One turn moves each row of this set onto another row. After a few examples, where does it send each row asked below?
J320: [  9   3  -2  16  20  17  -2  23   5   9  14 -18  55  -9]
J692: [-22 -27  -4  12  17   9  16  32  26  13   5 -21   6  -7]
J159: [ 49  -3   0  -4  15  15  -7  13 -15  21  13  -7  22  10]
J85: [ 17 -36  21  16  -6  -3  18  20  12   8  13   2  65  14]
J341: [ 27  12  25  21  12  32   5  20  -9  -5  31 -10  11 -17]
J541: [ 34  21  40   6 -11   8  10  20   7  15  24  -4  30   6]
J566: [35 16 29 -1 -8  2  6 19  8 24 17 -4 42 14]
J925: [ 18 -21   2  -4  51  -6  37  17  11  27   3 -12   4   7]
J90: [ 18 -24  48  29 -12  12  27  21   7 -12  30   5  34  -3]
J880: [ 47 -36  34   6 -12   1  18  13  -5   8  19  12  26  20]
J204: [ 18 -61  22   9  23 -25   1  26   9   4  17  10  10   3]
J125: [ 17 -12  21   7  46   4  44  18   9  12  15 -11 -16  -6]
J489: [ -3 -13  10  12  51   0  43  22  20  13   9 -18  12  -9]
J910: [  1 -56  25  19  24 -22   4  30  18  -5  20   5  21  -8]
J183: [21 20 34 10 -8  5  9 23 14 16 21 -8 47  3]
J346: [  9 -35 -10  -7  15   3  11  24  11  27  -1 -13 -12  12]
J64: [ 13 -54  35  18  20 -17   6  27  10  -8  26   9  -1  -8]
J96: [  0 -24  13  10  11  18  20  27  12   7  15 -13 -32  -7]

J90 goes to J880
J341 goes to J159
J489 goes to J125
Where do these go?
J183 goes to J541
J64 goes to J204
J692 goes to J96

One turn moves each row of this set onto another row. After a few examples, where does it send each row asked below?
J4: [-13 -23   5  17 -23  -3  16   2  -2  17  -7 -16 -26  11 -11   2  16 -32
 -47  41]
J786: [ -4 -21  23  12  16   9   9  -2   0  -3  -8  19  -3  54 -31  20  -9   0
 -20  14]
J222: [-18 -21  14  26 -15  33   9  31   1   9  20  -2  16  26  -9  -9  -2 -11
 -16  30]
J285: [-15 -22  14  13 -15 -11  16  -8 -10   0 -19 -23   7  24  37   7  -4  -2
 -31 -13]
J472: [  8 -23  33   0   7  -8 -10  24   6  -3  -9  12  15 -12   8  13  26   2
  11 -10]
J55: [-21 -22  15  -8  16  11  40   8 -12  -1   5  10 -15  -5 -35  16   7   6
   0 -11]
J814: [-17 -23  39  27 -11 -10  16  -2  -7 -24  -9 -15  16  10  16  -9  -8 -34
 -39 -14]
J543: [ 25  -8   9 -14   1 -17 -12   7  -2 -17  19   3 -25  -9 -17  13  -3 -30
 -13  29]
J560: [-23 -47  13  15 -14 -11  14   0 -24  -1  -1 -22  18   8  24  -7   9 -34
 -16  -5]
J156: [  6 -18  29  16 -17  -3  -8  22  14 -16 -28   5  10   1  -5 -13  28  -3
  13 -10]
J631: [-16 -13  17  15 -18 -13  34 -17  19  -8  -2  13 -12   5 -25   5  22 -22
 -53  29]
J990: [-18   9   6   5  -4  27  12   0  -9 -22  44 -13  -8   4 -18   7   4 -23
 -15  -2]
J147: [ 25  -3  14  -3   2  -2   5  15  18  -5   7  10 -38 -16 -17  31  -1 -24
 -12  15]
J403: [ -9  -9  12  10 -31  -4  31 -18  -2  -2  -3  -6 -11  13 -13  11  28 -23
 -56  32]
J174: [ -2 -18  16 -12 -15 -21   0  15  -7 -14 -10  13  17 -17   3   6  16  17
  13  -2]
J929: [ -7 -16   5  32 -10  27  -1  27   6  -7  16  26   5  28 -12 -10 -10  -8
  -4  22]
J185: [ 30 -15 -10 -10  -9  -8  19  17   1  -8  -5  25 -23  -4 -11  29 -10 -12
 -15  28]
J459: [-15 -21   5   0 -25 -14  26 -22  -9 -11   2 -16  -7  18 -20  30  13 -31
 -41  35]
J688: [-29   0   2  22  -5  24   1  -2  -8 -30  27   2  -4   9 -13  -7   8 -21
  -2 -18]
J536: [ 16  -8   1  -4  -7  -2 -16  19  -5   1 -15  12  10   8  18   4  29  -8
  10 -11]
J476: [ 35 -17   7   2   8 -11  10   3  32 -22   3  17 -30   4 -11   4 -11 -12
 -11   9]
J181: [-14 -15  17  25 -32  -1  35 -10  12   6   9 -17 -23   6 -10  23   9 -25
 -43  32]
J775: [ 34 -16   3 -12  -1 -11  18   5  13  -3   9  16 -35  -6  -9   8 -12 -28
 -12  18]
J711: [ -2 -18  28  -1  22  15  10   9   0  11  -7  -2   8  51 -11  20  -7   8
 -11  -1]
J261: [-17 -33  38  27 -14  -8  17  -6  -4  -3   3 -23  25  17  31   8   9  -8
 -25  -5]
J18: [  6 -17  19 -14 -13  -8 -15  16  12 -10 -23   6  13  -2  -2   2  30  -7
  18  -6]
J650: [-36 -33  17  12  16   7  34  -8 -19 -15  -2  10 -15   9 -34   9   3  -7
 -11 -14]
J978: [-13 -41  26  14 -15  -6  15   7 -13 -20 -12 -21  25   7  30  -1  -6 -19
 -32  -7]

J786 goes to J650
J4 goes to J285
J631 goes to J814
Where do these go?
J978 goes to J18
J990 goes to J222
J147 goes to J181
J560 goes to J536

